In the data rows, 128 means zero.
Every row has a hidden score from 0 to 40. What is each row's score? 20 is about the middle. The score is a weighted sum of the row's numbers plus the product of two more (or one squared), each taken from its middle value.
[145, 134, 176, 172, 138, 150, 153, 178, 166, 122, 134, 112, 144, 140, 138, 146, 112, 109, 109] -> 21
[109, 157, 164, 183, 141, 249, 174, 109, 111, 157, 183, 143, 173, 179, 162, 131, 123, 109, 171] -> 6
[114, 168, 109, 134, 108, 109, 109, 144, 137, 109, 128, 150, 133, 109, 116, 109, 124, 149, 109] -> 28
[132, 165, 161, 144, 162, 151, 133, 155, 160, 109, 136, 110, 184, 173, 142, 154, 112, 149, 126] -> 20
[124, 143, 109, 151, 116, 110, 109, 109, 109, 149, 108, 138, 122, 144, 109, 109, 112, 128, 138] -> 16
[109, 188, 168, 155, 148, 150, 133, 149, 132, 109, 108, 193, 167, 109, 120, 109, 135, 109, 135] -> 26
[109, 109, 109, 108, 108, 128, 109, 109, 109, 117, 131, 110, 110, 109, 109, 120, 128, 110, 121] -> 15
[109, 109, 109, 116, 108, 109, 109, 109, 109, 109, 108, 122, 109, 109, 118, 127, 167, 109, 109] -> 24
[152, 122, 109, 108, 108, 109, 128, 143, 109, 122, 110, 110, 113, 109, 114, 109, 112, 109, 148] -> 20
[109, 132, 110, 108, 108, 109, 109, 109, 109, 109, 108, 174, 109, 109, 109, 109, 119, 118, 109] -> 23
[132, 109, 112, 108, 108, 132, 109, 119, 124, 109, 108, 110, 109, 109, 133, 109, 112, 109, 109] -> 19
[150, 165, 109, 128, 112, 109, 109, 109, 109, 154, 143, 110, 109, 109, 109, 138, 112, 109, 134] -> 11
[109, 109, 109, 108, 108, 109, 109, 109, 109, 109, 108, 110, 109, 109, 109, 109, 112, 109, 109] -> 19
[152, 122, 184, 109, 153, 126, 173, 116, 148, 139, 114, 165, 109, 109, 109, 115, 157, 136, 109] -> 26
[140, 154, 139, 108, 151, 111, 164, 175, 122, 194, 164, 208, 140, 109, 155, 154, 213, 124, 183] -> 15
[142, 124, 151, 118, 108, 122, 144, 139, 187, 162, 166, 150, 126, 109, 128, 125, 137, 109, 109] -> 16
[152, 143, 109, 108, 108, 125, 109, 140, 120, 109, 108, 110, 141, 109, 143, 125, 112, 109, 128] -> 19
[109, 139, 109, 108, 108, 109, 129, 109, 113, 156, 132, 133, 109, 109, 155, 109, 121, 109, 109] -> 19
[130, 144, 109, 153, 114, 128, 121, 168, 136, 151, 125, 162, 133, 128, 109, 171, 119, 179, 132] -> 12
[123, 109, 109, 108, 110, 109, 109, 109, 109, 132, 108, 139, 109, 127, 109, 109, 112, 109, 116] -> 17
[119, 109, 166, 108, 140, 126, 117, 110, 109, 109, 133, 110, 133, 125, 109, 155, 112, 109, 109] -> 12
[117, 109, 109, 108, 108, 140, 109, 120, 109, 109, 108, 110, 109, 125, 109, 109, 121, 109, 109] -> 17
[109, 152, 138, 124, 108, 130, 115, 130, 109, 159, 108, 110, 109, 109, 111, 146, 123, 150, 151] -> 12
[109, 109, 129, 129, 108, 117, 113, 173, 117, 150, 108, 180, 126, 116, 113, 152, 112, 148, 161] -> 11
[125, 109, 109, 140, 143, 145, 145, 109, 143, 124, 108, 119, 135, 171, 153, 147, 112, 172, 122] -> 16
[109, 109, 109, 129, 108, 109, 109, 109, 109, 109, 108, 110, 109, 109, 109, 109, 112, 109, 109] -> 19
[148, 158, 133, 108, 137, 142, 136, 140, 146, 148, 136, 164, 109, 116, 157, 148, 147, 117, 158] -> 8
[109, 151, 109, 159, 131, 148, 109, 109, 140, 120, 108, 110, 147, 122, 140, 122, 151, 142, 120] -> 27
[125, 111, 116, 163, 108, 162, 109, 109, 109, 148, 123, 167, 120, 131, 125, 131, 112, 140, 118] -> 7
[144, 109, 109, 108, 108, 109, 109, 109, 109, 109, 108, 144, 113, 109, 109, 109, 119, 110, 109] -> 21
[109, 149, 130, 109, 150, 166, 109, 109, 163, 138, 108, 116, 135, 126, 170, 149, 181, 129, 125] -> 9
[121, 116, 109, 136, 108, 120, 120, 109, 134, 109, 108, 110, 149, 135, 141, 125, 112, 143, 109] -> 24
[109, 109, 112, 108, 108, 109, 109, 109, 109, 109, 108, 110, 109, 109, 109, 109, 122, 109, 109] -> 19
[151, 109, 155, 108, 108, 109, 137, 140, 121, 114, 155, 115, 109, 153, 122, 134, 118, 109, 109] -> 16
[109, 117, 117, 119, 120, 117, 112, 117, 109, 166, 134, 172, 157, 115, 126, 125, 196, 122, 122] -> 18
[109, 109, 109, 147, 140, 130, 110, 169, 109, 155, 153, 131, 109, 148, 115, 173, 133, 143, 134] -> 10
[109, 109, 109, 108, 108, 109, 122, 125, 109, 109, 108, 132, 109, 114, 109, 118, 127, 123, 109] -> 20
[176, 175, 213, 137, 204, 157, 136, 175, 194, 165, 213, 127, 170, 200, 177, 181, 135, 206, 213] -> 11
[154, 109, 162, 111, 137, 118, 144, 143, 131, 125, 129, 110, 109, 122, 137, 113, 125, 131, 109] -> 25
[163, 160, 142, 172, 126, 132, 135, 135, 109, 152, 134, 216, 109, 135, 141, 109, 139, 109, 142] -> 12
[109, 109, 115, 120, 108, 172, 109, 120, 109, 137, 136, 135, 109, 109, 175, 109, 112, 109, 114] -> 22
[155, 129, 109, 138, 143, 159, 146, 134, 152, 112, 108, 110, 171, 177, 167, 144, 112, 146, 109] -> 17
[135, 159, 109, 143, 108, 109, 120, 109, 135, 109, 108, 160, 118, 109, 109, 109, 112, 109, 130] -> 18
[109, 138, 109, 108, 108, 126, 122, 133, 140, 109, 108, 110, 148, 130, 109, 109, 112, 125, 109] -> 25
[151, 109, 156, 134, 143, 115, 109, 136, 109, 109, 108, 130, 143, 134, 140, 109, 115, 109, 126] -> 21
[127, 154, 109, 108, 154, 150, 116, 157, 124, 127, 134, 127, 112, 135, 109, 109, 136, 153, 132] -> 37
[109, 134, 109, 108, 108, 109, 109, 143, 162, 138, 153, 110, 120, 135, 125, 126, 128, 140, 109] -> 20
[109, 134, 109, 108, 108, 109, 109, 110, 109, 109, 113, 138, 131, 109, 109, 109, 112, 117, 109] -> 24
[125, 160, 109, 126, 108, 109, 116, 109, 123, 109, 115, 171, 109, 109, 109, 109, 112, 145, 134] -> 21
[109, 148, 151, 114, 158, 148, 144, 185, 167, 113, 108, 140, 136, 116, 168, 157, 138, 186, 159] -> 21
[109, 109, 133, 124, 108, 126, 119, 109, 109, 109, 108, 110, 109, 109, 109, 109, 112, 109, 109] -> 17
[132, 109, 109, 108, 117, 153, 109, 109, 109, 109, 205, 132, 144, 109, 109, 140, 112, 114, 109] -> 23
[116, 128, 127, 135, 156, 109, 109, 109, 129, 119, 108, 123, 109, 148, 109, 152, 112, 120, 169] -> 15
[109, 109, 122, 159, 108, 124, 113, 109, 109, 118, 120, 111, 109, 123, 109, 109, 112, 141, 135] -> 24
[109, 135, 122, 108, 156, 120, 118, 112, 134, 135, 108, 115, 116, 133, 114, 132, 143, 124, 124] -> 15
[109, 144, 109, 146, 108, 163, 109, 109, 109, 137, 108, 110, 109, 133, 109, 109, 134, 116, 128] -> 12
[117, 109, 180, 143, 150, 144, 127, 109, 109, 118, 130, 110, 144, 109, 205, 109, 112, 128, 109] -> 22
[122, 146, 109, 108, 138, 109, 125, 129, 139, 141, 108, 129, 144, 110, 109, 134, 112, 131, 123] -> 22
[109, 158, 127, 116, 108, 109, 157, 159, 140, 109, 161, 110, 139, 140, 124, 138, 133, 143, 109] -> 38
[145, 146, 119, 117, 144, 141, 155, 122, 117, 109, 158, 110, 136, 156, 137, 152, 115, 152, 172] -> 18
[112, 109, 128, 121, 128, 111, 144, 115, 153, 109, 108, 110, 141, 122, 109, 109, 112, 109, 117] -> 25
[123, 151, 109, 108, 138, 109, 109, 110, 154, 109, 117, 110, 157, 136, 109, 152, 141, 126, 126] -> 22
[110, 154, 109, 108, 108, 109, 116, 109, 111, 137, 108, 167, 123, 109, 133, 121, 206, 128, 109] -> 22
[117, 125, 118, 129, 114, 120, 109, 109, 113, 109, 119, 110, 109, 109, 109, 109, 114, 131, 128] -> 19
[140, 109, 123, 128, 108, 109, 120, 126, 109, 154, 108, 110, 116, 141, 114, 124, 138, 121, 109] -> 16
[109, 127, 114, 112, 108, 156, 126, 159, 114, 109, 151, 151, 127, 128, 125, 138, 112, 144, 109] -> 25
[109, 109, 112, 113, 108, 118, 116, 120, 109, 109, 108, 110, 109, 109, 125, 127, 118, 109, 109] -> 16
[130, 109, 131, 108, 140, 120, 109, 109, 109, 109, 118, 110, 109, 128, 109, 109, 112, 109, 109] -> 21
[109, 120, 115, 108, 108, 109, 109, 161, 109, 109, 119, 110, 151, 109, 109, 131, 144, 144, 109] -> 26
[116, 109, 115, 108, 108, 109, 109, 109, 109, 109, 108, 110, 109, 109, 109, 109, 112, 109, 109] -> 18
[129, 162, 124, 112, 108, 152, 109, 153, 162, 128, 108, 110, 161, 140, 130, 109, 112, 122, 127] -> 24
[132, 162, 155, 135, 158, 175, 193, 178, 172, 133, 142, 125, 167, 173, 155, 167, 112, 162, 142] -> 19
[130, 146, 178, 155, 170, 120, 152, 114, 144, 192, 108, 174, 113, 172, 139, 121, 150, 172, 160] -> 14
[134, 115, 109, 108, 126, 114, 109, 144, 109, 109, 108, 110, 109, 127, 126, 109, 112, 109, 109] -> 23
[135, 109, 117, 143, 124, 109, 121, 109, 109, 109, 108, 132, 109, 109, 138, 132, 147, 109, 129] -> 23
[177, 167, 161, 177, 121, 182, 135, 175, 161, 181, 157, 133, 109, 127, 126, 109, 121, 109, 109] -> 15
[191, 217, 114, 142, 139, 187, 153, 109, 160, 139, 108, 167, 181, 142, 120, 109, 131, 158, 163] -> 34
[157, 164, 159, 130, 154, 132, 145, 148, 154, 186, 177, 190, 169, 109, 172, 157, 220, 113, 152] -> 14
[144, 133, 109, 121, 108, 116, 109, 109, 109, 137, 108, 110, 109, 109, 109, 109, 112, 109, 109] -> 17
[132, 132, 112, 156, 157, 110, 171, 126, 109, 132, 154, 110, 109, 109, 134, 109, 149, 109, 146] -> 39
[175, 201, 137, 140, 163, 141, 184, 194, 208, 172, 144, 195, 195, 139, 160, 180, 127, 179, 187] -> 20
[114, 146, 177, 166, 154, 119, 109, 169, 109, 156, 193, 141, 243, 177, 167, 109, 133, 148, 116] -> 35
[121, 111, 152, 108, 137, 111, 127, 115, 132, 109, 157, 129, 135, 153, 109, 156, 133, 138, 120] -> 19
[121, 109, 109, 108, 108, 135, 109, 109, 109, 109, 112, 110, 109, 109, 120, 109, 112, 118, 109] -> 19
[122, 114, 109, 108, 118, 109, 109, 133, 109, 109, 108, 110, 109, 109, 109, 136, 112, 109, 109] -> 15
[109, 109, 123, 126, 138, 144, 117, 123, 109, 109, 150, 110, 130, 109, 109, 130, 112, 127, 109] -> 20
[147, 148, 141, 181, 108, 207, 155, 185, 167, 170, 213, 159, 160, 109, 122, 172, 152, 171, 141] -> 12
[193, 158, 140, 165, 151, 151, 194, 208, 116, 206, 122, 153, 129, 180, 132, 211, 167, 197, 109] -> 11
[112, 109, 130, 108, 131, 125, 109, 109, 109, 116, 113, 110, 124, 115, 162, 109, 112, 135, 109] -> 25
[109, 109, 109, 108, 108, 126, 109, 109, 138, 109, 117, 110, 123, 141, 109, 154, 121, 128, 109] -> 14
[109, 136, 128, 132, 132, 130, 109, 109, 146, 125, 108, 131, 109, 123, 109, 142, 112, 109, 161] -> 9
[109, 121, 145, 149, 132, 127, 124, 109, 109, 109, 108, 163, 149, 109, 109, 109, 177, 137, 109] -> 27
[184, 141, 201, 171, 146, 169, 109, 133, 191, 171, 119, 137, 197, 167, 181, 169, 168, 109, 189] -> 8
[109, 109, 162, 135, 110, 112, 109, 109, 109, 109, 108, 110, 122, 135, 137, 109, 112, 132, 109] -> 21
[109, 133, 130, 130, 134, 120, 135, 143, 109, 109, 108, 110, 143, 114, 109, 123, 112, 114, 113] -> 24
[109, 124, 126, 108, 161, 180, 172, 109, 109, 187, 108, 110, 138, 112, 133, 118, 128, 144, 109] -> 39
[155, 146, 127, 129, 153, 141, 136, 117, 151, 159, 165, 125, 117, 167, 180, 173, 147, 172, 173] -> 11
[151, 138, 158, 114, 108, 109, 174, 178, 141, 155, 148, 110, 136, 123, 123, 133, 135, 177, 109] -> 30
[125, 109, 109, 108, 108, 119, 134, 125, 109, 112, 135, 110, 130, 109, 121, 118, 112, 122, 110] -> 23
[163, 196, 192, 148, 188, 150, 200, 155, 120, 193, 108, 186, 171, 154, 170, 127, 226, 157, 146] -> 25
[109, 126, 154, 179, 136, 127, 182, 176, 133, 192, 147, 161, 109, 109, 174, 153, 158, 109, 119] -> 31
[142, 110, 121, 108, 122, 111, 152, 109, 109, 109, 134, 110, 109, 123, 109, 109, 112, 109, 128] -> 21
[109, 125, 109, 130, 129, 148, 109, 109, 109, 138, 108, 110, 109, 126, 109, 125, 112, 109, 139] -> 8
[109, 109, 109, 137, 108, 183, 127, 109, 109, 162, 143, 144, 118, 109, 116, 109, 112, 129, 118] -> 23
[154, 126, 141, 108, 114, 109, 109, 109, 109, 132, 108, 133, 109, 109, 109, 109, 126, 109, 109] -> 20
[146, 128, 109, 173, 164, 109, 109, 136, 109, 170, 141, 175, 166, 164, 109, 160, 152, 140, 133] -> 14
[109, 132, 109, 108, 147, 131, 143, 109, 134, 114, 108, 125, 109, 115, 109, 124, 136, 144, 138] -> 20
[191, 171, 211, 174, 218, 154, 157, 168, 214, 162, 244, 163, 219, 224, 192, 196, 158, 208, 194] -> 20
[124, 109, 109, 108, 108, 109, 109, 109, 117, 109, 108, 137, 109, 109, 135, 109, 115, 109, 109] -> 18
